One turn sends every row of this set to another row. A few are shown first. Where does it send the rows asked after them?
bib: 4.371,0.420,2.227,-1.683,1.080,0.384,1.392,1.268,-0.919,-0.093,-2.621,-0.655,-2.031,0.725,0.507,-2.285
vetul: 0.371,0.464,0.060,0.099,-0.518,-0.611,-1.552,2.438,-2.113,-2.822,-0.906,-0.670,-0.267,1.609,-2.754,-1.552
guka: 3.643,-0.223,0.682,3.203,-0.456,0.227,-1.593,1.036,-0.681,-1.357,-1.533,-1.623,-0.522,2.276,-1.486,-0.008
zerib: -0.774,-1.314,-1.290,1.052,0.514,-0.602,-0.878,2.235,-1.602,-0.688,-0.887,0.257,0.321,2.003,-0.968,-2.409
Paba: 1.111,0.866,-0.175,2.246,2.268,-0.327,-2.291,-0.897,-2.750,-0.083,-1.165,0.248,-1.089,1.271,-1.932,-3.035
bemet: 4.056,-1.127,-1.598,1.597,0.313,0.538,1.718,0.715,-2.584,-1.093,-3.512,-0.482,-0.907,1.024,0.420,-1.943
zus: 3.392,-0.705,0.377,-0.207,0.261,-1.052,-3.389,-1.343,-1.490,-1.258,-0.105,1.801,-2.315,0.435,-0.984,0.023
Kigu: 2.720,-1.420,0.177,0.843,-0.803,-2.772,-2.437,-0.202,0.184,0.225,-3.494,-0.258,-1.470,0.692,-0.311,-2.088
Nir: 1.899,0.047,-0.790,-1.442,0.872,-1.730,1.104,1.714,-0.540,-0.173,-0.335,1.728,-2.200,4.149,-1.451,-0.931
Kosak: 1.020,-1.222,0.630,-0.556,-1.239,-0.065,1.114,1.063,-3.464,-2.627,-0.876,-0.461,-1.507,0.609,-2.897,-0.570
bikam: 0.031,-1.940,0.396,2.422,1.644,0.818,-0.494,0.113,-0.135,-0.186,-1.687,-1.643,-1.342,2.460,-0.642,-2.770
vunas: 3.482,0.298,2.669,0.503,1.540,0.593,-0.529,1.133,-0.001,1.531,-0.201,0.242,-0.731,1.845,0.666,-0.725
Nugat: 3.098,-1.588,1.449,-1.049,-0.139,-0.760,0.652,2.062,0.543,0.795,-2.682,-0.517,-3.738,3.230,-1.003,-2.214
rubo: 1.741,-0.045,-1.010,-1.962,-0.945,2.684,0.096,1.458,-1.638,-1.660,-2.313,0.978,-0.735,1.077,-1.295,-2.960
nomo: 4.410,-0.341,0.045,0.091,-1.077,-1.599,-1.344,-1.211,-3.003,-0.433,-2.044,1.686,-1.216,-0.465,-0.226,-0.123
Bes: 0.652,-1.715,0.075,-1.005,-1.325,2.113,-0.361,1.431,0.558,-0.944,-2.610,-0.613,-1.302,1.815,-1.933,-2.999
muk: 1.512,1.013,-0.023,0.373,1.580,0.867,-1.127,1.026,-1.398,-2.838,-2.780,-1.827,-1.204,1.834,-1.217,-3.741
Nunul: 3.467,-0.932,2.414,0.229,-0.259,-0.049,-0.560,1.437,-0.257,1.249,-0.048,0.728,-2.898,3.464,-1.473,0.342
kig: 2.672,-2.483,-0.842,-0.955,0.529,-1.851,-1.566,-0.849,-0.210,-0.960,-2.948,0.621,-3.338,0.294,-0.047,-2.792
fibap: 4.097,-1.259,0.536,1.760,-0.872,0.148,0.843,0.790,-1.091,-2.039,-3.594,-2.508,-1.858,1.360,-1.591,-1.084
Fov: 4.285,0.988,0.486,-0.756,0.635,0.461,-0.576,1.768,-2.331,0.666,-0.034,2.585,-1.809,2.982,-0.190,-0.461
nemon: 1.990,-0.475,-0.531,-1.754,0.562,-1.776,1.836,1.456,-0.692,-0.231,-0.658,1.488,-2.689,3.847,-1.696,-0.952
bepud: 1.699,-0.828,1.003,1.075,0.906,-0.347,0.411,-1.799,-3.204,-0.763,-2.456,-1.052,-3.130,0.281,-2.886,-2.693
tivis: 3.598,0.273,3.438,-0.437,0.895,0.045,-0.336,1.542,0.767,0.373,-1.861,-1.558,-1.744,1.644,-0.290,-1.590
Suk: 3.996,0.479,-0.418,-1.985,0.802,-0.215,0.664,2.473,-1.523,0.150,-2.708,1.344,-2.616,2.682,0.196,-3.026
ruzum: 2.135,-0.148,0.089,-1.784,0.295,-1.784,1.367,1.439,-0.586,-0.609,-0.433,1.070,-2.782,3.966,-2.192,-0.485
sima: 1.651,0.766,1.548,1.659,0.944,-0.453,-1.958,-1.188,-2.695,-1.104,-1.388,-1.201,-2.287,1.116,-3.619,-2.068
kofus: 0.625,-2.143,0.835,0.385,-1.530,2.599,-0.722,0.594,0.018,-0.003,-0.360,0.447,-0.791,2.081,-2.081,-0.778
pabev: 4.180,0.484,1.626,-0.650,1.846,0.915,1.129,0.945,-1.693,1.050,-1.071,1.027,-0.932,0.912,1.450,-1.414
kavab: 4.047,0.381,-0.272,-0.596,-0.874,-2.296,-2.100,-0.062,-1.710,-1.353,-3.740,0.370,-1.452,-0.120,-0.406,-2.139
Vara: 2.722,-2.840,0.983,-0.162,-0.358,-1.573,-2.047,-1.613,-0.089,-0.861,-1.348,0.293,-3.548,0.532,-1.389,-0.525
merim: 3.693,-0.109,-1.457,3.112,0.787,0.680,-0.737,1.002,-2.123,-0.475,-1.403,0.386,0.513,1.908,0.434,-0.704
Suz: 3.389,-0.337,-1.460,-1.094,1.100,-1.215,-2.838,-0.633,-1.597,-1.380,-1.761,2.045,-2.079,0.275,0.220,-2.254
gadi: 2.895,0.961,0.478,0.080,1.057,1.902,0.420,-0.320,-4.049,-2.997,-1.122,-0.311,-1.556,0.891,-1.471,-1.336
manu: -0.188,-2.970,-0.710,0.592,-0.236,-0.186,1.811,0.901,-2.962,-0.568,-0.962,0.413,-0.880,0.893,-1.206,-1.388
Lova: 2.965,-2.094,0.533,1.473,-0.982,-2.066,-1.688,-1.298,-1.140,1.101,-1.773,0.993,-1.250,0.398,-0.187,-0.077
nukov: 1.101,-0.702,-0.668,1.625,2.092,-0.283,0.107,-1.457,-3.359,0.422,-2.236,0.314,-1.988,0.516,-1.375,-3.579
Nitep: 2.085,0.381,-0.109,-1.537,0.507,-1.866,0.685,1.756,-0.412,-0.594,-0.149,1.306,-2.320,4.278,-2.033,-0.525
kag: 1.760,-0.494,-0.226,-0.649,-1.070,3.150,-0.315,0.611,-2.143,-0.702,-0.049,1.923,-0.189,1.303,-1.432,-0.716
big: 1.443,-1.949,0.929,2.103,1.092,1.789,1.080,-1.366,-2.835,-0.307,0.024,-0.117,-1.568,1.382,-0.892,-0.320

Lova -> Kigu
ruzum -> nemon
guka -> fibap
Now find these:
Fov -> Nunul
rubo -> kag
muk -> gadi
nukov -> Paba
zus -> Vara
pabev -> vunas
manu -> zerib

